rotation steps, each row followed by its count of steps:
The counts run from 0 to 381.
[139 116 146 131 135 120  94  93 169 149 114 122 128 112 168 115 135 131
 114 136  91 114 137 138 107 132 116 161 119  74  86 169 184 147 141 108
 127 124 137 101 120 150  80  88 135 153 116 103 109 174  76 114 164]
245
[166 125 122  87 107 159  89 110 156 115 128 123 122 122 158 104 158 133
 105 158 120 100 187 140 119 130  97 112  70 141  97 127 171 167 115  79
 156 106 115 127 112 139  59 131 142 110 165 106 167 134 127 108 126]
167
[131 130 119  99 145 168  85  69 136 132 132 107 121 102 176  95 125 115
  87 136  90 112 146 135 126 142 129 117 136 101  70 138 139 176 121  95
 123  99 127  79 142 115 113 100 145 155 114 130 140 156  91 134 174]
259
[144 110 166 132 154 129 111  84 176 142 132 121 136 106 113 140 163 140
 147 166  80 145 161 141 123 159 114 105 116 102  83 125 116 123  99  96
 147 118 148  76 148 124  65  91 171 143 125 127 162 154 102 104 126]
0
[159 153 104 125 174 177  96  69 144 123 140 125 134 100 158  84 134 148
 109 137  87 114 161 130 114 131 107 103 109  91  91 179 142 153 139 108
 138 108 134 124 150 121  95 164 110 159 122 121 143 164  85 143 165]
23
[147 136 139 124 154 178  96 102 151 182 153 109 133 140 150 131 181 160
 109 136 110 141 197 102 123 136  93 120 107  96 117 129 162 150 121 107
 153 122 140 104 169 106  84 118 122 124 118 131 139 179  96 133 155]
331
[157 138 137 136 150 170  88  89 182 123 166 111 138 125 146  94 164 146
 139 131 105  79 158 102 130 127  74 143  91 101 115 166 172 151 156  96
 148 103 123 135 123 148  99 169  97 137 148 110 136 128 128 140 151]
79
[146 119 155 121 143 140  63 106 167 133 155  94 117 112 155 129 144 127
  90 170 102  92 138 162 142 119  73 103 138 122  80 120 146 138 130  85
 118 100 118  91 119 111  73 101 130 128 123 101 158 153 135 128 175]
256
[164 129 108 101 107 162  77  83 194 145 131 119 149 110 135 103 177 141
 124 152 103  92 162 149 136 133  88 113  87 136  92 158 158 150 118  88
 130 111 132 133 128 119 100 148 111 108 151  98 138 164 133 113 165]
269
[157 144 130 106 163 148  79 137 171 126 152 109 127 145 162 109 150 115
 110 149  98 120 164 111 128  99 102 138  88 127 117 177 170 166 116 114
 135  92 125  91 133 133  74 110 149 138 121 109 151 186  90 130 167]
8
[155 148 114 147 161 163  84  94 153 135 145 119 149 103 153  85 134 155
  94 151  89 103 151 133 113 107  85  91 127  94  98 172 147 144 135 111
 147 123 124 122 138 114  86 153 110 150 120 107 151 176  97 136 162]
22
[143 161 128 132 160 153  80 113 153 114 147  88 152 109 175  89 141 120
  90 152  99 119 155  96 112 130  83 125 101 101  94 172 144 137 115 113
 129 102 111 114 139 138  81 146  94 134 160 120 139 143 135 118 184]
314
[147 130 132 129 131 166 106  60 112  96 130 113 134  89 159  77 118 138
  97 153  81  84 155 131 111 119 118 106 111  80  79 130 138 171 109  93
 166 119 129 117 144 140  97 116 125 175 115 117 161 130 104 130 136]
360
[170 132 118 106 133 136 115  87 128 110 150 106 123 118 167  93 109 141
  84 141 118 124 171 147 101 162 126 124  83  96  89 142 162 166 133  91
 146  72 103 101 123 156  77 142 134 155 145 137 135 146  77 147 144]
163
[163 149 153 121 147 150  88 102 173 131 146  94 140 127 139 104 156 145
 106 156  89 100 148 159 133 119 108 125  91 143  85 145 170 156 105 125
 146 111 130 117 158  87  94 136 106 140 114 102 137 186 102 134 174]
59
[147 134 172 116 142 145  98  86 167 156 144 116 139 126 155 107 129 161
 124 133 112  90 155 135 104 133 105 154  83  38  99 135 183 140 142  95
 144 118 122 130 131 127  75 112 106 161 112 135 108 147  81 129 114]
93
[140 144 184 118 162 157 133  92 143 148 139 122 118 106 152 122 142 159
 109 158  81 109 160 163 115 145 122 138  95  94  64 127 148 129 135 115
 120 119 126 101 147 106  73  94 129 140 107 113 117 141  72 122 138]
56
[159 110 176 120 145 110  88 106 163 119 144  94 130 130 142 146 163 125
 137 165 129 104 184 135 126 143 103 129  72 106 109 138 149 122  98 105
 179  91 128 109 147 147  50 102 131 123 135 136 166 147 136 103 116]
338
[141 131 169 120 174 165 104  94 159 162 168 113 120 133 138 127 149 139
 124 150  96 133 166 122 141 138  77 105 119  78  98 109 128 133 133  84
 125 113 140  79 139  98  72  93 150 151  94 132 148 137 106 133 118]
292
[163 121 145 133 105 149 102  86 156 129 156  94 135 112 141 114 152 154
  85 158  92  98 159 119 138 141  69 125 114 122  80 125 166 152 137  67
 124  99 108 128 114 142  91 134 107 119 152  93 136 121 124 124 182]
117
[145 105 153 148 122 116  96  58 139 130 117 137 120  94 152 100 138 139
 121 124 111 108 158 110 107 172  85 141 133 104  95 108 157 176 127  86
 157 122 145 119 151 162  81 109 123 163 130 125 154 141  89  94 145]
188
[146 125 143 105 176 133  63  82 151 132 113 117 137 141 171 122 152 120
  92 135 104 130 169 125 140 140 100 116 121 111  82 144 162 124 115 108
 103 101 136 122 156 101  71 124 124 142  99 107 127 184  85 112 150]
295
[144 142 146 126 162 111  89  81 177 124 119 113 158 103 165 124 147 126
 106 140  86 143 143 105 117 153  68 147 105 117  83 148 153 143  90 117
 109 120 155 100 148 131  66 137 134 157 144 106 149 154  96  98 165]
3
[130 133 130 124 158 165  99 116 155 155 146  74 136 126 168  99 138 117
  89 151  95 122 157 166 105 139 135  87 128  98  67 141 140 157 139 117
 175 105 117  81 127 122  79  85 150 133 131 122 158 162 107 137 143]
261
[167 116 115 108 105 140 101  72 143 110 127 148 116  74 144 109 142 165
 107 173 101  96 163 162 103 128 102 107  92  86  92 129 140 133 117  65
 136 110 124 122 100 145  71 113 137 123 154 107 139 133 116 105 142]
169
[156 144 145  80 109 167 119 103 170 127 158 117 145 116 139 112 132 127
 132 158  87 102 159 124 129 110  93 134  54  90  84 148 141 171  99  86
 135  90 130  99 123 126 100 102 158 146 115 134 155 122 104 129 128]
304
[161 140 134 126 174 168  98 118 146 146 166  99 123 108 142 108 153 140
 118 156 123 122 186 155 106 153 116  87  92 112 100 157 124 132 143 111
 180  84 122  97 146 133  73 141 117 112 151 153 164 156 121 147 142]
26
[134 122 175 117 139 134 100  89 155 125 162  75 132 136 137 152 165 134
 104 150  96 136 163 135 140 160 108 136 106 106  91  99 142 138  94  96
 144  99 122  61 135 120  68 102 155 136 133 129 153 127 132 128 155]
102
[153 150 156 126 137 145  91 105 146 133 145 122  99 127 142  87 126 135
 138 156 117 115 159 109 110 127 124 185  94  62 128 137 165 141  96  83
 130  86 132  70 144 132  87  88 130 154 125 148 110 175  95 124 162]
145
[155 125 112 120 132 156  64 106 162 127 160 114 105 118 162 110 156 136
 106 140 114  90 164 127 136 119  73 127 110 145 115 144 172 183 150  82
 146 106 124 107 123 142 105 139 127 121 151 101 172 154 121 139 182]
218
[178 101 156 157 127 106  91  98 158 109 141 112 130 142 126  88 110 124
 123 154 111  99 149 126 118 124 103 134 107  96 101 132 174 154 119  80
 162  84 113 123 115 160  62 110 126 158 123 117 148 162  99 108 121]
149
[157 155 126 121 131 177  73 125 177 135 180 105  97 116 146  90 146 137
 130 159 113  87 156 131 132 122  81 131  97 143 122 147 154 175 139  90
 153 104 131  87 129 129  97 131 130 124 151 114 170 144 134 145 180]
217
[141 147 116 118 132 203  97  62 131 132 164 107 106 119 143  88 146 153
 102 148  87 102 165  98 142 127 104 107 134  85 107 121 134 159 115  69
 129 114 124  81 121 106 119 122 140 148 123 129 145 133 115 142 163]
120
[165 126 148 117 155 154 106 102 149 108 153 117 100 112 136  78 124  94
 145 173  88  97 152 130 122 125 132 123  72 115  85 163 116 156 115  90
 147  76 129  88 137 141  91  95 159 142 115 137 161 141 104 124 138]
12
[132 150 127 132 132 182 130  67 152 143 134 102 139 103 149  89 162 142
 131 143  72 109 160 116 102 162 145 150  98  92  74 162 149 155 127 112
 159 109 118  98 148 144 112 127 113 127 153 130 115 130 101 133 174]
75
[164 104 104 106 104 142  86  58 183 136 136 128 141  93 138 122 172 145
 120 141  94 109 151 156 130 149  90 115 106 116  79 157 153 144 134  76
 125  95 129 122 124 136 105 145 123 114 142 111 131 150 119 115 180]
270
[148 140 127 127 120 179  99  63 138 116 171 111 116 100 137  90 132 154
  99 162  90  95 149 115 133 126  80 115 128  64 102 116 132 151 122  57
 115 105 119  97 113 117 107 123 124 151 122 124 132 121 116 143 162]
119
[153 154 138 149 170 160  97 120 172 122 133 105 125 108 133  75 151 149
 130 171  81 114 136 152 101 125 131 105 109 133  88 156 147 128 113 122
 162 131 129  99 124 119  58 126 139 137 166  98 151 164 117 123 155]
211
[152 128 151 126 166 128  68 107 152 145 118 100 123 141 169 133 169 139
 107 141 123 135 180  95 121 152  94 160 112 112 116 127 182 121 110  99
 114 116 125 100 144 138  40 119 118 126 159 109 122 161 114 104 164]
142
[174 129 175 130 154 127 101 104 128  96 168 107 106 104 155 115 119 142
  94 172 109 103 162 148 129 133  95 151  84 108  89 139 157 133 137  86
 113  73 114 113 137 143  73 130 108 137 127 113 134 133  98 130 174]
353
[164 124 112 108 129 146  85  54 179 148 147 147 123 112 136 115 158 158
 157 104 112 104 154 145 124 145 103 148  99  87 118 159 165 164 141  98
 138 100 156 105 146 134 109 149 135 157 127 143 128 168  89 141 155]
233
[158 140 155 152 146 171  98 110 189 142 165  88 141 131 130  97 165 149
 129 148 104  89 153 114 119 124  80 130  92 100 113 164 168 143 148 108
 173 111 112 126 120 143  86 145  99 130 158 117 143 131 143 143 151]
78
